Rotation paths and how fast each direction turns (degrees per step)
Each turn is a multiple of 5 degrees from 10 to 175, or 0.
Each row of a path follows its step; steps can be skipped.
Path 1:
step 0: [-32 -19 0 15 7 24 -9 14 14 -20 -2 -17 -27 0 40 15 5 3 -6 10 -7 44 7 18 6 8 -6 44 -16 6 -34 -7 1 3 -16 -22 -22 -9 17]
step 1: [-10 6 12 -3 -2 24 0 17 -13 -7 -4 13 -37 14 -22 -29 -53 26 -8 -3 -18 2 -2 -15 24 14 -38 -7 1 -1 13 17 1 -35 -9 -30 -16 -16 3]
step 2: [12 37 -29 -14 10 -6 14 28 6 -5 8 -10 -14 15 -17 -17 7 10 -18 27 -7 -36 -33 10 2 -7 -15 -12 21 -10 -3 14 11 32 -6 -4 -14 26 -43]
step 3: [-17 -27 -32 -16 -22 -14 31 -14 -8 -10 -6 -20 -10 3 -10 5 7 -11 17 -5 18 -25 42 20 21 -12 19 32 22 -1 -34 0 19 24 -16 12 -14 1 -6]
step 4: [-23 -17 -12 -12 -7 12 -35 -6 -25 10 -7 33 -29 -11 -16 -12 -1 -21 -21 4 24 -14 41 -10 -10 37 27 9 8 8 23 5 -6 -35 12 10 6 4 -1]
step 5: [-9 2 6 3 43 -4 -38 33 2 -15 17 40 5 -13 10 11 24 -32 -36 11 -13 29 -3 7 1 -1 -16 22 0 4 -1 -8 -1 23 -1 -24 0 15 -26]
step 6: [-3 -8 11 -12 0 1 38 18 -18 -41 6 0 25 -16 -7 -1 -41 -22 -6 -29 -18 17 8 24 31 -15 -20 -1 7 -21 10 -15 -10 5 -29 -20 -17 -19 16]
step 7: [6 40 4 -28 7 9 28 2 14 -10 22 -17 -9 -21 -10 -7 -21 18 -25 6 32 -38 6 -1 -19 18 23 -33 -4 -8 33 -6 -18 -14 -21 -2 -19 6 -6]
step 8: [-6 -23 1 8 28 -6 18 -12 23 3 39 0 -9 -11 -5 17 15 24 12 34 19 -21 17 0 -21 -11 23 19 7 21 -31 -9 -3 39 8 -35 -2 3 -14]
[3 -1 -10 13 -9 -8 -4 -5 13 -7 4 -3 4 -5 -8 7 -1 -1 7 3 -8 3 4 7 9 1 -4 11 0 -2 -7 -4 -12 -1 -8 -4 4 -1 -2]  130
[6 4 -2 -8 -3 8 3 11 8 -2 3 -11 14 3 -15 2 5 -13 2 -7 5 0 -6 -5 1 2 0 -2 11 0 -3 3 3 -1 -1 3 -8 2 8]  90
[4 7 2 -6 5 5 -3 -3 9 2 -2 4 -2 -9 5 10 5 7 -13 5 -4 5 4 -6 7 -14 4 1 5 3 -12 5 7 0 -11 9 0 -3 -1]  140
[5 -8 -7 3 13 -1 11 2 -3 7 5 1 2 1 12 -3 2 -4 5 2 -8 7 -7 13 3 2 5 -4 18 2 -6 0 0 1 -1 0 6 8 1]  120
[7 -8 -4 -1 -4 6 3 -2 -2 -4 -13 2 0 -12 -13 -9 -13 1 -6 7 -3 1 -7 0 0 -1 6 -2 5 6 8 3 -5 -10 2 6 9 -7 3]  135
